M: rows in 3 groups, each row roughly a mix of its group's directions:
M (98 x 10):
[[ -8   0 -13   3  32  -4   4   8   0 -15]
 [ 23  11  10  -7   1   7   3  25   3  -9]
 [ 13 -16  11  -4  -6  13  16  -9 -21  -5]
 [-16   5  -7  23  10   9 -14  18  -2   5]
 [-15   1  10   1 -10  -8  15  18 -10  21]
 [  6  -7 -12 -12  17 -14 -10  10 -19  14]
 [  1  12   3   2 -27  14 -12 -18  -3  -7]
 [ -3  18  -9  -5   9 -21   1   8  19 -14]
 [ -4 -12   3  -5  12   5   2 -29  18  -9]
 [ -5   4   5   6 -13   1  18   8 -22  21]
 [  3   0  -1   3 -11   6  14  32 -14  -1]
 [ 16  12   7 -17  -1  -9  19 -10 -17  -2]
 [  2  13   2 -18 -12  -6  29   6  -4  -3]
 [-25   2  -5   5  -5 -14  -3   6 -17  20]
 [ 18 -19   2 -11  13 -11  -6   8 -17  10]
 [-11   8  -5   2 -32   0  -5  -2 -11  14]
 [-15 -12 -21   8  -3   6   2  11  14  18]
 [ 17  26  -8  -5  -7  -1  14  -3   5 -16]
 [ -1   9 -19 -21  -2  11 -17   3  17  -3]
 [  7  16  -4  -2  21   8   0  26   7   3]
 [ -6  20  -7  -7 -26   4   6  10  -5  15]
 [  1 -22   8  13  24   3   4   0   4 -15]
 [ -1 -16 -13  12   5  14   3   6   8  26]
 [ 13 -11   7  -2   2   8  24   3 -20  13]
 [ 24  17  -3   0  16  -6   8  -5   0 -18]
 [ -2  12  -3   7   5  -8 -12   4  21 -26]
 [  4  -5  11   7  -3  -2 -17 -28  11 -13]
 [ 12  20 -13 -16   0 -12  11  10  11  -9]
 [ -9   1  -7  16  21   8  -7  25  -3   3]
 [  5  11  -1 -20  -7   8 -13  -9 -23  11]
 [ 11  -1 -10  13  21  -7  -2 -23  13  -4]
 [  8  18  11   8  -2  11 -11  -3  21 -18]
 [ 19  12 -17   8  -2 -17   7  16  11   1]
 [ -1  -5  -5   5   2  -1 -37  -8   8   6]
 [-11 -12  -1  20  17   5 -19   8  11  -8]
 [-28 -13   7   3   1 -12 -20   8   3   3]
 [-12  -9   8 -12   4  -5 -30  -9  11   3]
 [ -6  15  -2 -23  -8  -1  -8 -23  -8  10]
 [-13 -11  -8   0  -4  13 -10 -23  17   9]
 [ -1  16 -28 -12   9 -16   6   0   8   1]
 [-18 -14 -18   0  16 -10   5   1 -16  11]
 [  8  -4  -3 -12   0 -17  -1 -22  -3 -24]
 [  8  14  12  13 -21  12   4  -8 -12 -13]
 [ -8  -2  -9 -11  -3  20 -29   3  -1   5]
 [  7   3   0   1 -22  19  -8 -19   1 -15]
 [  1   4 -16  15  17  -3 -18  15  12  -7]
 [ -7  12 -14 -11  -4  -1  25  19  -7  -2]
 [ 14 -10  10  15  22  -8  -3   5   5 -19]
 [-23   9 -14 -11  -2 -24  -7  -1  -6   0]
 [  0  10 -23   1  11  -8  -8  -2  21 -15]
 [-16 -11 -11   9  -3  15 -22  -4  14   9]
 [ -2 -29  18  -5  15   1 -12   0   0  -3]
 [-15  -4   3  -7  -9  12  31  -8  -1   4]
 [ -6 -12 -13   1  -6   8  -6  -1  33  -1]
 [-10  12   2  13   3 -14   2  28 -11  -3]
 [  4   3 -14 -20   2  -9  16  17 -16   7]
 [ -5   7 -17  21  13  -7  15  11  13  -4]
 [-13 -15  -3  -6 -18  18 -11  -9  13  11]
 [-13 -16   2   2 -10  14  -3 -25   5  14]
 [-16 -28   6  -9   2   1 -20  -6   1   0]
 [-19 -13   1   9  -3  12 -24  -9   2  11]
 [ -5  -4  26  14 -18  12   0   5 -12   6]
 [ 13  10   3 -23 -13   1  21  -3 -12   2]
 [ 19 -16   3 -15  15   1  20   0  -9  -6]
 [ 11 -18  -3  -4  20 -13 -16   3 -16   7]
 [  3   6   9 -10 -30   4   7 -14   6  12]
 [-18  -3  -3  18   3  -8  19   7  20  -5]
 [-23 -10  -5  21   6   2 -15  -3  14   4]
 [  7   8  10 -20 -21   5   3 -16 -15  -3]
 [ -5  10 -17  -4   9  -9 -17   1  27  -4]
 [-17 -15  -6   1  -3 -10   0 -30  -3   2]
 [-14  14 -24 -11   0 -17  -9  -4   9   2]
 [-12 -12   7   6 -13   9 -24 -15  -3 -12]
 [ 10  -3   2 -10 -10 -14  -3 -24  -2 -22]
 [-19   0  -3   6 -16  -2  -1 -29   7   0]
 [  4 -11  -5   5  31  -6  -9  12  -7 -10]
 [  9   5   4 -17 -25   1   9   5  -7  20]
 [  1 -17  -9   9  10  11   4  11  12  25]
 [ 15 -16  13  -5  -8  19   1  -2 -21   6]
 [-17  -4  14  22 -18   7  -3  10  -6   7]
 [-19   7  -3   2 -23   2   5 -23   7   5]
 [ 19  -5  12 -20  -6  -8   8 -20   6  -8]
 [ -3  -4  19   7 -22  13   4  -5 -22   1]
 [ -3 -17  -9 -11   6 -10   9   5 -19  22]
 [-11 -14   4  27  16   2 -10   9   6  -7]
 [-10   8 -10 -18 -10  18 -19   1  -9  10]
 [ -5  -8  10  -7   5  -4 -29 -16   1 -14]
 [  4   1  22  -4 -23  15   2  -6 -13   9]
 [-11  14  -7  -3 -32   0   1  -5  -5  11]
 [ 14  16  -4   0  12 -20  11  15   5 -14]
 [ 16  -8  13  12   5  -4  16  22  -8 -12]
 [  1  -1  15 -10 -19   4   7 -12 -24 -10]
 [ -2   7  -4 -12  14  -1  26  -6  13 -16]
 [  7   2 -13  10  17  -7 -20  10  18 -11]
 [-14   2   1  -2  -7   6  16 -27 -11  15]
 [  4  28  -9  -7  -4   2 -15  14   1  14]
 [-16 -19  -6  -8   8  -6  -6   3  -5  27]
 [  7   0  19  17  -4   6  18   9 -20   3]]
which group is each row in? (one row of each group first):
[ 6  4 -7 -7 13  3 10 31 -8 10]
<14>
[ -9 -16   8  -6 -11  24 -17   3 -10   6]
<78>
[ -9  -4  11  -9   6  -5 -32  -8  11   2]
<36>

[  5 -12  -8 -15   7  -2  25   8  -8  18]
<36>
[ 10  11  14 -14  -2  -8   2 -15 -24 -12]
<36>
[  7  -2  11   2 -29   2 -14  -6  -5  17]
<14>
[ -3  15 -24  -1  -8  -8 -10  12  19   7]
<78>
[  4  18 -19  -2  17 -16   1   6  16  -4]
<36>
[  2  -2  -3   9   8  -2 -37   2   0   1]
<78>
[ 23  -6  19   9   3  18   3  -3   2 -15]
<36>
[  1 -18  13  -6  15  -7 -12  -9  -8 -22]
<36>
[-19  -8  -9  13   3   1  -6  -9  27   1]
<78>
